In the data rows, the value 128 means zero.
Some points:
[ 34  90 140 231 178 163 122  21 123 133 131 125 130 102 134 200 160 182
  96 124 153 128  51 147 153 169  95 207 145 180 114 132  45 131 115  86
  97 124 173 123 177 131 113 131 139 158 140  88]
[179 207  94  71 117  74 129 185 113 127 136  86 140 111 168 137  79  96
 182 162 106 123 202 107 102  67 146 129 118  60 130  89 175 135 127 197
 125 138  99 162 114 150  62 128 123 169 115 165]
[101 172  98  69 117 143 100 218 111 140 118 140 133 157 112  66  90  89
 151 170 128  77 191  85 112  90 113 139 151  98 142 133 166  87 173 161
 123 176  98 161 144  77  96 141 109 122 136 193]
[138  58 146 180 137 194 137 177 150 140  82 167 152 160 115 107 172 120
 144 131 170 127  97 109 131 132 186 104 166 179 132 148 102 111  93 137
 142 154  82 125 162 110 160 160 124  81 136 108]
[113 156 111 169 152 102 110  48 102 106 122 134 143 123 161 156  87  61
 148  93 111 150  98 116 165 109  68 129 131 132 136  95 122  68 180  69
 142 153 209  96 133 151 129  90 107 110 123 187]
[ 87 165 123 130 153 111 109  73 100 122 118 166 102  76 123 160  85 130
 133 157 127 105 140 103 119  61 127 126 113  65  94 113 106  86 139 158
 134 135 128 183 175 116 128 141 145 122 158 109]
[109  65 161 181 135 177 142  87 155 123 139 119 133 144 116 133 186 177
  81  98 143 153  58 157 155 203 117 144 131 201 127 143  96 167 106  73
 116 101 157  72 111 144 147 119 126 129 121  98]
[132 134 131 106 113  94 124 106 124 140 125 160 100 115 115 129 104 126
 115 108 118 119 131 125 132 100 124  96 129  89 115 131 137 103 137 123
 137 132 124 144 122 114 176 125 146 105 141 104]
[100 186 100 143 161 114 116  93  91 112 121 120 128  86 151 165  78  92
 178 170 112 128 174 112 112  78 104 143 114  95 123  90 115 107 151 163
 120 124 132 177 176 128  79 132 120 141 132 160]
[104 204  73 144 155  91 116 157  92 164 101 105 133 122 163 156  60  64
 221 190 115 116 238 105  95  75  85 176 155 129 159  88 127  95 173 180
  94 162  89 195 182  91  49 131 112 170 121 191]
[140 142 132 133 144 133 151  70 119  82 142 125 100  83 115 140 126 120
 157 167  83 144 191 154  87 136  96 101  40 146 134 109 121 156 145 154
 134  42 138 161 164 113 125 142 122 123 145 131]
[161 153 136 133 137  97 140  47 115  80 144 120 117  87 147 166 111 110
 139 120  90 169 134 142 124 112 120  89  62 103 118  93 134 136 133 123
 156  78 174 125 124 170 135 111 132 117 129 131]
[121 139 109 109 107  98 100 193 134 181 143  68 166 187 171 119 128 142
 100  80 162 136  69 121 173 154 132 194 214 126 143 142 152 127 128  86
 103 215 151  63  55 169  90  87 123 186  90 154]
[172 141 155 118 129 101 144  38 127  76 148 139 107  85 126 157 123 136
 107 112  88 164 113 135 135 117 132  71  43  96  99  98 139 127 125 115
 174  69 181 111 113 179 163 109 144 105 143 109]
[111 115 133 137 131 149 125 156 143 148 141  94 148 135 137 134 157 184
 100 127 162 125  83 132 143 163 148 178 157 143 117 143 109 159  95 130
 102 143 122 106 109 153  94 127 129 175 118 103]
[170 131 143 144 134 118 164  54 135  84 142 126  99  96 125 141 131 111
 153 138  76 161 182 162  98 146  83  85  40 169 143 100 131 164 147 127
 135  40 151 128 135 122 142 123 116 119 136 133]
[136 152 149 136 144 100 132  17 113  76 140 156 109  65 129 178 108 132
 111 120 105 143 105 129 135  96 126  91  58  77  90 102 115 114 126 121
 162  85 180 139 140 166 151 116 143 106 146 104]
[130 142 132 152 145 100 121  37 114 102 125 152 126 122 138 155 102  86
 119  94 102 150  94 117 163 104  92 105 109 121 118  94 130  77 159  69
 162 134 198  90 122 160 151  94 128  98 131 159]
[ 69 122 110 149 135 118 102 131 118 168 132 103 143 158 143 140 130 139
 104 103 156 120  84 138 154 159 102 200 195 147 142 151 108 120 140  82
  98 182 150 104 116 127 105 108 128 163 107 138]
[186  86 157 120 106 159 152 183 167 126 132 115 151 136 129 115 177 175
 106 110 154 139  79 127 141 151 200 104 133 131 109 138 134 171  61 148
 134 118  99  98  91 168 140 140 133 128 122  82]
[114 143 130 133 128 102 114  85 118 131 118 166 117 130 130 136  95  98
 120 106 119 118 118 107 148  91 101 114 135 106 123 114 137  76 160  96
 143 160 158 123 129 119 155 109 132 103 139 144]
[165 123 132  74 111 160 146 162 142  86 151 121 110 152  97  53 151 106
 138 159  80 123 198 141  87 155 100  90  53 166 159 133 175 155 164 140
 147  70 134 113 119  91 131 143 105 112 141 176]
[135 100 135 115 114 120 135 133 151 138 161  89 139 149 127 128 173 178
  74  92 135 128  71 159 150 188 128 167 139 150 128 152 129 169 102  90
 116 123 153  72  75 159 121 115 135 169 111 107]
[125 129 123  86 109  96 125 140 117 145 128 146  99 116 104 128 116 140
 115 128 121 113 150 140 109 106 153 106 133  75 118 148 137 131 116 150
 135 120  90 172 131 108 162 144 159 112 132  89]
[115 130 109 196 150 114 123  62 116 126 108 138 137 166 150 125 101  28
 171  93 101 155 142 136 151 152  17 133 137 224 184 106 124  73 217  38
 125 149 201  78 136 101 139  83  83 103 115 220]
[144 174 118  50 100  74 117 174 111 150 131 133 105  96 124 135  85 149
 123 141 131 113 161 115 109  63 188 100 141  10  95 130 156 134  98 192
 133 138  68 190 112 138 133 139 165 132 127  84]
[ 90  99 106  94 108 156 118 208 130 159 128 131 123 181  84  60 150 121
 119 136 130  83 160 144 112 178  95 158 163 172 167 181 138 126 159 115
 107 141  98 137 136  53 140 149 118 121 127 154]
[145 181 116 164 141  56 109  49 100 122 119 117 149 124 197 187  64  59
 150  74 117 182  91 108 177  79 101 118 150  94 128  72 141  75 160  71
 149 179 205  85  97 198 119  63 122 124 101 178]
[196 142 142  59  75  55 127 144 134 142 140 131 107 128 137 121 104 135
 100  70 119 158 113 132 142 104 173  61 127  50 113 135 179 130 114 122
 158 138 127 114  54 168 192  98 157 108 118  90]
[121  87 156 110 124 177 157 133 161 111 171  98 108 103  90 118 201 234
  78 162 129 110 124 173  95 198 146 156  74 158 112 161 106 225  76 162
 102  44 104 132 124 119 112 165 140 174 141  60]
[149 152 140 174 151  96 168  19 118  92 133 129  90  54 134 202 113 126
 174 164  80 163 207 166  81 127  93 104  29 149 133  89 100 167 133 160
 125  28 131 188 178 119 127 132 135 134 142 100]
[187  57 165 145 128 198 157 195 160 115  85 181 139 122  91 102 186 152
 143 158 170 128 120 113 101 121 243  56 111 145 105 157 103 141  53 194
 163 102  41 159 166 124 175 183 136  69 148  60]
[167  88 141 150 113 166 133 215 155 158  93 133 165 166 144 111 152 130
 142 111 172 139  88  94 152 123 201 109 187 144 126 132 132 114  84 146
 135 180  82 111 118 146 145 139 127 106 123 112]
[175  95 163  47  77 138 162 154 156 104 155 157  72 112  58  70 163 175
  92 139  94 114 185 168  78 162 148  50  47 115 125 168 161 192 111 162
 143  32  81 160 109  81 203 159 147  90 150  67]
[ 85 126 106 134 123  87  99 118 102 165 107 159 122 152 128 133  95  85
 123  89 141 116 112 129 146 109 106 136 195 107 143 151 124  75 160  81
 128 189 135 138 132 100 165 112 139  98 116 139]
[ 65 135  98 102 138 149 107 204 121 160 142  88 148 148 119 115 147 170
 109 169 162  78 130 132 115 148 139 222 184 122 129 161 114 159 107 155
  85 160  88 144 135 111  48 152 130 193 111 132]
[152  53 155 134 105 194 147 183 176 131 138 113 144 189 109  63 200 156
  94 100 143 137  87 148 142 209 132 123 143 216 151 160 139 174 111  90
 119 117 127  53  82 120 149 130 107 122 117 128]
[ 92  65 126 216 152 195 113 163 137 161  69 168 171 185 131 106 149  84
 149 106 185 124  68  97 166 140 131 141 222 208 148 145  88  68 134  84
 122 207 117  97 162 102 148 133 101  82 123 155]
[ 99 130 118 101 131 179 121 228 135 149 135  91 149 128 121 108 153 190
 123 183 169  95 133 116 109 135 183 181 164 111 110 149 116 174  78 199
  92 139  59 158 138 126  60 167 130 179 123 104]
[150 146 126  93 107 126 123 155 132 119 130 140 134 156 125  88 110  91
 129 116 108 114 142 101 142 115 104 106 121 122 139 116 172  93 164 112
 145 149 150 106 107 119 139 114 112 106 134 179]
[ 83 131 109 115 135 174 109 233 131 157 126 100 159 144 135 106 147 166
 132 178 182  78 130 108 109 124 171 203 187 118 127 157 115 156  94 187
  86 178  68 156 146 107  50 165 119 181 121 127]
These points spread out most along one direction. Take the direction at right angles to it along which they spread out most. Go by this last direction. For each point below, how far along it does it lie, from 0 to 99? 50 is the average, and the first point above lies past it. One standard deviation of the points above along it is 16.
[167  88 141 150 113 166 133 215 155 158  93 133 165 166 144 111 152 130
 142 111 172 139  88  94 152 123 201 109 187 144 126 132 132 114  84 146
 135 180  82 111 118 146 145 139 127 106 123 112] 58
[132 134 131 106 113  94 124 106 124 140 125 160 100 115 115 129 104 126
 115 108 118 119 131 125 132 100 124  96 129  89 115 131 137 103 137 123
 137 132 124 144 122 114 176 125 146 105 141 104] 45
[140 142 132 133 144 133 151  70 119  82 142 125 100  83 115 140 126 120
 157 167  83 144 191 154  87 136  96 101  40 146 134 109 121 156 145 154
 134  42 138 161 164 113 125 142 122 123 145 131] 29
[150 146 126  93 107 126 123 155 132 119 130 140 134 156 125  88 110  91
 129 116 108 114 142 101 142 115 104 106 121 122 139 116 172  93 164 112
 145 149 150 106 107 119 139 114 112 106 134 179] 55
[ 87 165 123 130 153 111 109  73 100 122 118 166 102  76 123 160  85 130
 133 157 127 105 140 103 119  61 127 126 113  65  94 113 106  86 139 158
 134 135 128 183 175 116 128 141 145 122 158 109] 44
[ 99 130 118 101 131 179 121 228 135 149 135  91 149 128 121 108 153 190
 123 183 169  95 133 116 109 135 183 181 164 111 110 149 116 174  78 199
  92 139  59 158 138 126  60 167 130 179 123 104] 46
[145 181 116 164 141  56 109  49 100 122 119 117 149 124 197 187  64  59
 150  74 117 182  91 108 177  79 101 118 150  94 128  72 141  75 160  71
 149 179 205  85  97 198 119  63 122 124 101 178] 71
[149 152 140 174 151  96 168  19 118  92 133 129  90  54 134 202 113 126
 174 164  80 163 207 166  81 127  93 104  29 149 133  89 100 167 133 160
 125  28 131 188 178 119 127 132 135 134 142 100] 24
[175  95 163  47  77 138 162 154 156 104 155 157  72 112  58  70 163 175
  92 139  94 114 185 168  78 162 148  50  47 115 125 168 161 192 111 162
 143  32  81 160 109  81 203 159 147  90 150  67] 12
[121 139 109 109 107  98 100 193 134 181 143  68 166 187 171 119 128 142
 100  80 162 136  69 121 173 154 132 194 214 126 143 142 152 127 128  86
 103 215 151  63  55 169  90  87 123 186  90 154] 79
[172 141 155 118 129 101 144  38 127  76 148 139 107  85 126 157 123 136
 107 112  88 164 113 135 135 117 132  71  43  96  99  98 139 127 125 115
 174  69 181 111 113 179 163 109 144 105 143 109] 33
